The same turns and mirrors carry the whole set onto itself, and each row onto the other rows of its family. Which rows share a family with each named row? Give them in list order.
These 21 rows form 7 families of 3 rows each.
vidab: [  6.9 -21.4  21.8 -37.4  -7.7 -21.2  -5.2  34.2  -4.0 -10.8]
zon: [  0.1  -1.6 -26.7  21.0   2.1 -12.7 -14.7  19.2   7.9  -7.1]
luvot: [ -7.8   4.0  12.0  12.5  12.8 -18.6  12.5  26.3  19.8   9.6]
Vumov: [  8.4   1.7   3.4  18.4  -2.2  10.6 -10.1   4.2   6.4 -25.0]
detos: [ 10.4   5.4 -15.8 -14.1   5.2 -19.9 -27.7  11.9 -27.0  -8.4]
dut: [ -0.2   0.4   3.4 -22.0   2.3   7.3  29.5  15.6  19.2   5.2]
Paza: [  2.9  -6.4   4.2 -16.8   2.3  21.9  -8.0  -3.0   4.0 -30.2]
taze: [ -2.7 -33.6  -4.5 -25.1   3.0  -8.3 -19.5  11.9  14.9  26.4]
fesuv: [-23.7 -12.6  -8.4 -21.4  25.1 -13.6 -32.4  15.2   3.1 -14.5]
beziz: [-22.4 -16.1  22.7 -18.7  22.1 -26.5   5.3   4.3  -2.4  -3.4]
teb: [ 21.1 -16.5   9.3 -20.6 -24.0 -16.5   9.2  36.5   1.3  -6.6]
Let: [-10.8  -5.2  17.3  -2.0  17.8   2.3 -28.9   4.1   3.3 -27.6]
dumob: [ 11.2 -17.0  20.4  -9.0  -9.6 -32.6  -7.3  40.5  -2.2  -5.0]
bup: [ -0.2  -8.4 -30.1 -27.8  -1.2  15.2   0.2   4.6   9.2 -15.3]
vifak: [ 15.8   5.6 -21.9 -14.2  -1.8 -13.7 -18.4  11.3 -26.0  -9.9]
lor: [-24.0  -2.5  21.9 -26.1  23.7 -11.2   5.4  21.6  15.8   2.5]
fuf: [  4.1 -29.4 -13.7 -15.6  -8.5  -4.6  -9.8   8.5  18.0  27.0]
Dalak: [ -1.7 -12.6   4.3 -26.0  -0.4  -5.6  33.2  -2.0   0.2  -6.1]
fuza: [ -0.8 -27.8  -8.8  -5.4  -2.1 -15.7 -19.8  15.6  16.2  30.4]
Zizag: [ -2.6  -7.0   9.9  18.0   3.1 -29.3  23.9   8.3   2.5   1.3]
zuv: [ 10.9   5.7 -16.8 -25.8   4.2 -10.0 -22.8   8.3 -26.2 -12.1]

Which other rows belong to the same family as bup? zon, fesuv
Which other rows belong to the same family as lor? luvot, dut
Which other rows belong to the same family as Dalak? beziz, Zizag
Which other rows belong to the same family as Let? Vumov, Paza
Which other rows belong to the same family as teb? vidab, dumob

